128 stands for zero in the data rows.
Each row of this table is followed by its label. One hidden rule gives the labels. It looks at one to three of the table's principal directions, none of them among the few with the most spread.
[146, 84, 135, 131, 147, 65, 122, 98, 149, 128, 106, 141, 125, 102, 199, 154, 67, 134, 202, 161, 136, 133, 170, 91, 199, 137, 75, 185, 124] 2
[100, 100, 180, 136, 174, 153, 139, 86, 114, 144, 126, 92, 149, 101, 182, 131, 89, 92, 179, 142, 178, 102, 148, 101, 197, 165, 95, 131, 137] 2
[98, 169, 100, 181, 97, 177, 173, 156, 109, 147, 150, 114, 112, 152, 73, 112, 244, 110, 68, 46, 59, 123, 106, 139, 84, 83, 179, 101, 138] 2
[111, 210, 94, 100, 89, 117, 153, 174, 198, 113, 152, 150, 103, 198, 169, 76, 109, 153, 134, 143, 123, 152, 116, 143, 100, 104, 193, 147, 93] 3
[124, 132, 133, 98, 137, 108, 116, 113, 160, 108, 121, 139, 133, 144, 174, 109, 77, 137, 159, 161, 161, 122, 131, 131, 131, 147, 117, 147, 120] 3
[141, 111, 111, 118, 113, 141, 109, 157, 138, 145, 145, 146, 116, 119, 143, 139, 145, 109, 133, 112, 132, 124, 165, 96, 142, 115, 127, 97, 103] 3
[90, 155, 171, 108, 150, 186, 125, 125, 121, 104, 140, 119, 136, 181, 102, 81, 121, 106, 87, 125, 146, 110, 95, 180, 61, 153, 142, 90, 152] 2
[153, 81, 162, 118, 151, 122, 88, 112, 108, 122, 117, 138, 139, 113, 105, 155, 99, 118, 123, 149, 129, 128, 140, 138, 129, 146, 80, 114, 153] 2
[134, 94, 116, 215, 125, 104, 180, 106, 74, 171, 110, 91, 128, 58, 98, 187, 196, 125, 139, 82, 74, 135, 133, 88, 197, 101, 112, 171, 149] 2
[141, 89, 128, 123, 139, 95, 126, 146, 129, 121, 135, 137, 100, 118, 160, 144, 91, 126, 162, 130, 136, 140, 167, 94, 160, 125, 100, 156, 101] 2
[119, 136, 146, 136, 132, 146, 132, 84, 120, 141, 109, 103, 169, 105, 119, 132, 139, 122, 131, 140, 149, 104, 101, 140, 146, 151, 125, 122, 161] 3
[155, 162, 95, 82, 107, 85, 101, 156, 181, 105, 140, 160, 118, 156, 159, 113, 71, 172, 141, 182, 127, 163, 132, 138, 119, 116, 149, 143, 95] 1
[112, 26, 222, 140, 223, 142, 107, 24, 62, 129, 78, 88, 176, 58, 157, 160, 67, 87, 179, 151, 206, 75, 142, 113, 186, 210, 25, 134, 176] 3
[170, 100, 126, 151, 86, 130, 129, 176, 93, 155, 154, 124, 117, 104, 23, 185, 190, 110, 78, 94, 78, 147, 131, 123, 137, 92, 121, 108, 152] 3
[125, 41, 185, 151, 190, 131, 111, 68, 70, 126, 107, 103, 149, 78, 125, 162, 108, 95, 150, 124, 146, 99, 148, 114, 165, 167, 44, 133, 166] 2
[114, 66, 195, 155, 179, 196, 121, 92, 46, 158, 117, 86, 157, 73, 84, 160, 150, 75, 110, 105, 162, 94, 131, 120, 150, 167, 87, 75, 164] 2
[97, 185, 150, 86, 117, 203, 136, 192, 131, 115, 167, 126, 109, 198, 82, 74, 130, 111, 63, 117, 163, 131, 95, 171, 43, 134, 192, 66, 111] 2
[114, 123, 156, 147, 144, 152, 145, 127, 103, 140, 135, 106, 128, 124, 114, 132, 131, 111, 121, 120, 126, 129, 126, 130, 141, 133, 128, 120, 140] 1
[178, 194, 0, 104, 16, 69, 137, 255, 200, 122, 190, 185, 56, 175, 109, 124, 181, 181, 98, 100, 51, 193, 150, 102, 96, 29, 211, 143, 45] 2
[154, 240, 23, 100, 24, 95, 129, 203, 215, 110, 159, 181, 103, 205, 95, 89, 186, 189, 73, 123, 48, 170, 92, 167, 46, 53, 224, 129, 100] 3
[157, 117, 122, 80, 122, 97, 89, 137, 158, 106, 134, 151, 129, 134, 145, 130, 75, 144, 145, 170, 154, 135, 140, 129, 131, 138, 108, 133, 115] 3
[118, 166, 79, 124, 94, 129, 146, 166, 153, 123, 144, 143, 102, 156, 136, 101, 166, 140, 115, 96, 116, 132, 126, 120, 95, 99, 174, 127, 92] 3
[106, 119, 155, 118, 157, 157, 125, 120, 114, 124, 118, 125, 128, 134, 145, 110, 108, 113, 130, 126, 169, 112, 130, 129, 111, 154, 125, 110, 121] 3
[114, 121, 134, 172, 133, 120, 167, 105, 103, 139, 117, 101, 131, 108, 115, 142, 157, 123, 135, 103, 108, 122, 117, 121, 152, 124, 120, 160, 150] 3
[122, 70, 199, 135, 175, 133, 130, 72, 97, 147, 97, 97, 160, 79, 150, 159, 76, 95, 177, 155, 192, 101, 139, 109, 197, 181, 69, 143, 161] 4
[126, 37, 188, 150, 195, 103, 118, 38, 85, 130, 79, 102, 161, 61, 167, 167, 77, 106, 192, 149, 173, 93, 149, 102, 199, 183, 33, 167, 166] 3
[140, 108, 137, 138, 119, 122, 137, 153, 110, 134, 138, 127, 111, 123, 91, 150, 138, 118, 115, 112, 115, 139, 134, 123, 131, 117, 119, 132, 133] 3
[127, 121, 130, 131, 134, 131, 121, 123, 120, 118, 132, 128, 128, 133, 112, 126, 139, 125, 114, 118, 113, 124, 125, 138, 112, 126, 118, 123, 138] 2
[131, 111, 172, 92, 172, 119, 86, 60, 132, 102, 99, 121, 175, 118, 151, 122, 51, 138, 152, 196, 178, 110, 109, 159, 134, 183, 83, 132, 161] 1
[127, 129, 124, 142, 133, 153, 119, 113, 104, 134, 130, 114, 146, 112, 98, 132, 164, 127, 101, 116, 110, 121, 115, 138, 118, 126, 130, 101, 142] 1
[149, 154, 130, 83, 106, 113, 108, 164, 165, 120, 131, 159, 119, 161, 127, 119, 79, 146, 123, 170, 145, 153, 123, 149, 105, 128, 149, 123, 116] 3
[101, 179, 87, 158, 106, 120, 180, 148, 138, 125, 132, 123, 101, 154, 135, 99, 169, 151, 118, 92, 93, 142, 108, 129, 103, 97, 181, 160, 105] 3
[142, 72, 149, 186, 138, 114, 161, 128, 66, 162, 116, 101, 117, 71, 84, 188, 156, 112, 130, 96, 105, 139, 142, 97, 180, 119, 98, 153, 146] 2
[225, 108, 59, 91, 55, 45, 62, 195, 158, 96, 157, 191, 102, 139, 37, 174, 147, 173, 78, 141, 43, 176, 138, 145, 86, 69, 108, 134, 128] 3
[131, 128, 127, 79, 138, 88, 108, 129, 178, 96, 124, 157, 116, 157, 202, 103, 43, 146, 177, 175, 171, 133, 149, 122, 131, 147, 114, 159, 98] 3
[146, 211, 104, 71, 65, 141, 111, 198, 194, 121, 167, 161, 121, 198, 97, 96, 119, 148, 84, 162, 117, 160, 103, 171, 75, 101, 196, 92, 116] 3
[147, 143, 63, 110, 106, 84, 119, 166, 163, 112, 144, 158, 94, 138, 173, 118, 118, 165, 147, 131, 110, 155, 156, 101, 126, 96, 149, 149, 68] 1
[114, 132, 136, 148, 120, 137, 157, 124, 126, 146, 122, 116, 129, 122, 130, 132, 149, 111, 138, 109, 134, 116, 125, 116, 148, 127, 133, 137, 137] 3
[168, 126, 90, 141, 84, 107, 108, 148, 129, 134, 130, 153, 126, 122, 65, 158, 187, 143, 86, 108, 61, 143, 124, 139, 103, 89, 129, 118, 145] 3
[94, 61, 197, 217, 181, 183, 191, 93, 25, 194, 123, 45, 141, 39, 108, 185, 171, 62, 148, 75, 144, 104, 147, 74, 231, 148, 92, 124, 157] 1
[128, 171, 80, 90, 111, 101, 100, 100, 186, 91, 117, 155, 147, 157, 169, 86, 118, 167, 138, 155, 132, 115, 107, 151, 89, 132, 142, 140, 120] 3
[136, 35, 200, 145, 189, 132, 120, 83, 61, 151, 93, 100, 147, 54, 131, 182, 81, 96, 165, 143, 187, 111, 155, 96, 194, 178, 56, 131, 149] 3
[117, 147, 142, 101, 142, 147, 117, 119, 139, 121, 130, 121, 144, 136, 150, 107, 94, 131, 135, 158, 167, 123, 117, 139, 125, 151, 138, 112, 122] 1
[117, 214, 30, 57, 72, 142, 93, 173, 220, 84, 173, 176, 114, 204, 175, 45, 161, 157, 106, 118, 129, 114, 123, 141, 42, 98, 198, 87, 64] 3
[102, 90, 224, 128, 193, 177, 125, 60, 76, 144, 76, 94, 174, 94, 125, 137, 80, 94, 140, 156, 216, 90, 105, 146, 140, 204, 91, 105, 174] 4
[166, 82, 104, 137, 121, 88, 110, 147, 101, 116, 128, 144, 106, 105, 87, 163, 143, 144, 111, 111, 92, 146, 144, 116, 118, 108, 99, 141, 121] 2
[147, 98, 138, 125, 143, 93, 114, 97, 123, 122, 105, 128, 142, 101, 137, 150, 93, 141, 153, 157, 141, 128, 130, 124, 154, 145, 93, 155, 140] 2
[117, 173, 125, 75, 121, 183, 76, 124, 156, 98, 142, 149, 156, 182, 103, 75, 143, 126, 73, 139, 139, 103, 93, 188, 36, 143, 152, 56, 143] 2
[75, 164, 141, 140, 137, 209, 154, 123, 106, 138, 130, 104, 138, 148, 112, 87, 184, 99, 90, 82, 150, 93, 97, 146, 78, 141, 170, 78, 132] 3
[117, 47, 200, 198, 173, 178, 156, 97, 12, 165, 119, 67, 144, 59, 35, 187, 185, 70, 95, 72, 122, 104, 122, 118, 162, 148, 75, 107, 186] 2
[135, 107, 169, 121, 154, 137, 115, 102, 102, 137, 102, 116, 152, 101, 116, 146, 93, 126, 131, 159, 168, 123, 117, 138, 139, 162, 110, 118, 147] 2
[179, 108, 84, 133, 97, 71, 108, 156, 132, 128, 129, 157, 109, 109, 102, 167, 139, 159, 121, 131, 75, 162, 147, 116, 135, 91, 118, 148, 116] 2
[217, 94, 111, 66, 107, 57, 37, 137, 148, 94, 115, 182, 141, 117, 77, 168, 68, 179, 108, 204, 115, 163, 128, 160, 100, 129, 86, 125, 140] 2
[151, 125, 90, 81, 120, 97, 68, 109, 178, 93, 138, 160, 144, 137, 169, 113, 105, 148, 148, 160, 128, 115, 144, 130, 121, 129, 101, 123, 118] 2
[107, 108, 153, 166, 140, 139, 165, 118, 107, 152, 126, 105, 124, 111, 139, 142, 144, 97, 150, 100, 128, 116, 141, 103, 171, 129, 114, 145, 140] 3
[157, 58, 141, 134, 153, 92, 104, 105, 87, 111, 109, 128, 129, 89, 96, 167, 113, 133, 129, 130, 126, 126, 137, 123, 134, 142, 68, 148, 145] 2
[144, 168, 121, 75, 113, 93, 96, 119, 193, 98, 124, 157, 145, 167, 159, 102, 64, 162, 144, 195, 141, 140, 111, 163, 112, 139, 134, 144, 131] 3
[120, 121, 145, 161, 126, 149, 153, 120, 105, 161, 122, 106, 138, 103, 110, 149, 162, 106, 127, 107, 125, 119, 126, 116, 157, 127, 130, 122, 147] 3
[136, 117, 110, 151, 111, 108, 150, 144, 114, 131, 130, 127, 110, 120, 101, 145, 160, 131, 120, 98, 101, 136, 129, 116, 129, 107, 128, 150, 127] 3
[123, 141, 93, 140, 105, 122, 154, 163, 140, 139, 141, 134, 99, 133, 147, 125, 154, 129, 137, 99, 118, 136, 146, 98, 136, 101, 157, 138, 92] 3
[111, 121, 113, 150, 133, 146, 166, 160, 98, 156, 121, 119, 97, 102, 149, 132, 148, 122, 138, 89, 160, 132, 148, 82, 139, 122, 162, 123, 75] 3
[98, 203, 89, 105, 103, 149, 121, 125, 209, 116, 170, 136, 140, 184, 200, 69, 141, 127, 146, 137, 105, 113, 132, 135, 128, 108, 164, 113, 114] 1
[131, 98, 165, 153, 143, 168, 132, 130, 71, 158, 125, 103, 137, 93, 70, 161, 154, 100, 97, 110, 130, 126, 124, 127, 138, 136, 119, 93, 152] 2
[143, 91, 168, 74, 175, 95, 65, 76, 143, 75, 110, 146, 153, 141, 154, 117, 31, 142, 151, 196, 164, 116, 126, 163, 112, 177, 60, 143, 153] 2
[106, 130, 164, 127, 153, 163, 140, 132, 111, 136, 137, 109, 127, 134, 136, 119, 106, 109, 129, 132, 155, 127, 130, 129, 135, 145, 135, 111, 125] 1
[172, 159, 108, 61, 84, 81, 75, 152, 193, 83, 138, 180, 131, 185, 98, 114, 86, 165, 104, 183, 110, 150, 106, 181, 69, 119, 129, 133, 141] 4
[101, 78, 188, 143, 183, 141, 118, 38, 118, 129, 100, 106, 171, 103, 178, 132, 103, 86, 179, 138, 157, 76, 142, 122, 177, 176, 55, 138, 179] 3
[135, 168, 68, 156, 69, 117, 158, 166, 141, 138, 141, 139, 108, 142, 86, 128, 212, 144, 92, 80, 64, 142, 112, 129, 100, 76, 174, 136, 122] 3
[122, 157, 100, 120, 111, 116, 142, 147, 153, 120, 140, 133, 114, 147, 148, 108, 127, 143, 134, 127, 127, 136, 126, 124, 121, 115, 155, 142, 103] 2
[160, 130, 117, 124, 102, 128, 97, 124, 124, 127, 133, 133, 152, 122, 58, 148, 165, 136, 84, 133, 89, 130, 104, 158, 106, 116, 121, 104, 165] 2
[142, 149, 40, 148, 94, 83, 144, 170, 147, 127, 130, 160, 83, 129, 157, 125, 168, 171, 130, 94, 74, 160, 151, 96, 113, 74, 168, 157, 67] 1
[90, 84, 188, 173, 171, 207, 160, 113, 52, 169, 132, 74, 137, 85, 105, 148, 168, 62, 120, 78, 158, 95, 140, 101, 164, 152, 111, 86, 146] 2
[79, 142, 142, 140, 162, 158, 167, 134, 108, 121, 123, 114, 103, 150, 162, 89, 118, 121, 132, 103, 158, 123, 124, 124, 101, 143, 156, 132, 98] 2
[147, 157, 64, 89, 93, 83, 97, 149, 196, 93, 142, 176, 112, 169, 168, 99, 120, 163, 137, 141, 101, 138, 141, 131, 95, 101, 141, 143, 96] 3
[139, 101, 188, 82, 165, 155, 81, 104, 111, 115, 133, 112, 164, 117, 110, 134, 62, 113, 124, 183, 186, 116, 120, 153, 134, 177, 91, 91, 154] 1
[110, 173, 66, 163, 97, 119, 162, 149, 155, 135, 139, 140, 102, 151, 156, 105, 190, 143, 126, 83, 67, 138, 134, 113, 117, 80, 173, 145, 101] 2
Here are more rows. What is the label of each one?
[131, 164, 77, 79, 122, 122, 96, 164, 183, 116, 143, 167, 106, 155, 213, 90, 86, 157, 152, 158, 150, 147, 162, 108, 115, 117, 167, 107, 53]: 1
[109, 101, 167, 139, 161, 157, 141, 110, 89, 138, 124, 97, 136, 104, 125, 135, 119, 103, 135, 120, 166, 111, 128, 117, 149, 156, 112, 118, 136]: 2
[77, 132, 183, 181, 146, 203, 187, 106, 76, 171, 117, 75, 146, 112, 95, 129, 184, 75, 111, 79, 150, 94, 101, 129, 142, 148, 144, 105, 165]: 4
[124, 216, 81, 83, 64, 119, 139, 185, 221, 115, 173, 155, 110, 201, 160, 80, 123, 145, 131, 144, 119, 145, 121, 139, 110, 94, 192, 133, 97]: 4
[92, 114, 154, 188, 151, 166, 169, 94, 88, 161, 118, 91, 139, 101, 130, 138, 178, 91, 134, 82, 116, 103, 129, 110, 162, 131, 120, 125, 153]: 2
[133, 110, 153, 168, 119, 148, 149, 116, 96, 172, 118, 104, 147, 90, 84, 170, 173, 100, 119, 107, 115, 120, 123, 118, 168, 125, 119, 118, 165]: 4
[104, 166, 94, 146, 117, 129, 160, 136, 163, 148, 144, 122, 117, 133, 203, 109, 140, 128, 168, 118, 116, 132, 152, 91, 172, 104, 163, 142, 93]: 1
[121, 222, 74, 94, 69, 146, 126, 179, 197, 117, 163, 158, 116, 200, 129, 75, 159, 148, 92, 127, 99, 142, 105, 159, 67, 91, 206, 100, 103]: 2
[146, 107, 119, 141, 133, 97, 126, 110, 111, 127, 99, 130, 132, 99, 118, 151, 126, 149, 133, 133, 123, 134, 122, 125, 134, 131, 113, 151, 133]: 2
[65, 58, 251, 157, 232, 226, 168, 86, 28, 177, 106, 50, 145, 62, 164, 143, 78, 49, 169, 119, 255, 86, 149, 83, 203, 211, 96, 90, 129]: 2
[34, 205, 128, 181, 132, 236, 231, 189, 84, 151, 168, 78, 82, 179, 108, 61, 217, 94, 70, 27, 122, 125, 98, 129, 69, 104, 236, 91, 89]: 1
[156, 117, 118, 110, 114, 93, 103, 135, 140, 106, 126, 151, 124, 139, 103, 137, 116, 146, 117, 142, 109, 139, 125, 145, 106, 121, 110, 142, 139]: 3
[151, 150, 87, 105, 112, 49, 116, 135, 193, 101, 125, 166, 110, 155, 193, 117, 69, 177, 172, 175, 103, 162, 145, 125, 141, 108, 128, 186, 102]: 1
[99, 117, 173, 120, 172, 163, 115, 69, 110, 120, 96, 113, 163, 122, 144, 108, 107, 112, 134, 141, 179, 90, 108, 150, 111, 178, 107, 108, 155]: 3
[108, 116, 158, 143, 145, 141, 141, 121, 112, 119, 118, 131, 118, 152, 113, 117, 134, 109, 115, 105, 118, 119, 121, 147, 96, 135, 115, 133, 150]: 3
[144, 109, 144, 131, 123, 139, 126, 150, 101, 145, 131, 124, 124, 111, 84, 155, 134, 117, 108, 124, 131, 138, 130, 125, 133, 126, 126, 110, 133]: 2
[135, 82, 197, 94, 189, 123, 87, 77, 104, 104, 102, 117, 159, 110, 137, 136, 32, 127, 149, 193, 191, 119, 122, 151, 138, 191, 70, 129, 155]: 1
[104, 120, 175, 137, 157, 184, 124, 103, 94, 134, 132, 101, 152, 127, 99, 121, 142, 94, 103, 118, 138, 104, 112, 150, 117, 151, 116, 89, 163]: 2
[157, 69, 173, 137, 155, 105, 114, 118, 90, 136, 120, 117, 133, 90, 101, 178, 86, 121, 138, 155, 128, 144, 143, 122, 172, 142, 75, 142, 153]: 1
[124, 105, 117, 167, 133, 133, 150, 127, 91, 144, 133, 104, 122, 92, 113, 149, 173, 118, 126, 88, 107, 124, 138, 100, 154, 114, 121, 132, 124]: 2
[142, 138, 95, 131, 103, 102, 130, 140, 137, 122, 121, 144, 119, 131, 112, 132, 149, 150, 117, 118, 107, 138, 120, 131, 107, 109, 141, 142, 121]: 3
[117, 114, 162, 155, 135, 178, 147, 138, 77, 155, 141, 95, 133, 109, 69, 147, 169, 93, 93, 96, 126, 121, 118, 129, 134, 130, 131, 94, 150]: 2
[151, 166, 66, 145, 73, 64, 177, 211, 155, 136, 142, 153, 64, 148, 129, 138, 133, 175, 131, 116, 78, 193, 139, 104, 133, 66, 186, 186, 73]: 3
[109, 147, 130, 171, 110, 140, 197, 183, 114, 164, 155, 106, 87, 135, 120, 137, 156, 109, 129, 87, 105, 154, 141, 98, 163, 95, 168, 147, 107]: 3
[130, 137, 101, 158, 118, 122, 140, 122, 123, 143, 123, 123, 130, 111, 127, 138, 166, 138, 125, 112, 92, 134, 127, 119, 141, 107, 140, 133, 127]: 1
[108, 191, 91, 119, 95, 141, 142, 155, 174, 121, 149, 143, 115, 178, 146, 85, 157, 136, 115, 113, 106, 131, 117, 140, 93, 102, 180, 120, 108]: 2
[163, 150, 106, 97, 105, 97, 95, 146, 158, 110, 138, 151, 131, 145, 108, 129, 101, 164, 112, 171, 104, 158, 118, 154, 110, 114, 137, 130, 128]: 1
[100, 90, 162, 211, 161, 170, 190, 121, 45, 188, 117, 73, 120, 63, 114, 169, 177, 89, 134, 72, 124, 125, 145, 81, 193, 126, 128, 125, 130]: 1
[135, 146, 94, 136, 102, 109, 132, 149, 145, 119, 145, 141, 112, 149, 116, 123, 157, 140, 113, 111, 77, 142, 129, 133, 112, 96, 141, 139, 124]: 2
[95, 68, 199, 176, 182, 165, 163, 74, 60, 161, 102, 75, 150, 72, 130, 158, 132, 76, 156, 103, 170, 91, 135, 100, 190, 170, 81, 132, 163]: 3
[87, 121, 170, 156, 159, 169, 172, 110, 90, 149, 116, 89, 132, 112, 137, 123, 132, 98, 140, 105, 170, 107, 120, 115, 149, 154, 134, 128, 132]: 3
[132, 46, 151, 183, 166, 116, 136, 84, 58, 141, 97, 107, 131, 64, 105, 177, 157, 108, 138, 90, 113, 110, 145, 101, 161, 139, 65, 149, 155]: 3
[69, 148, 151, 128, 162, 200, 124, 63, 132, 129, 100, 119, 167, 144, 174, 76, 156, 95, 130, 108, 172, 64, 109, 146, 91, 168, 134, 82, 148]: 3
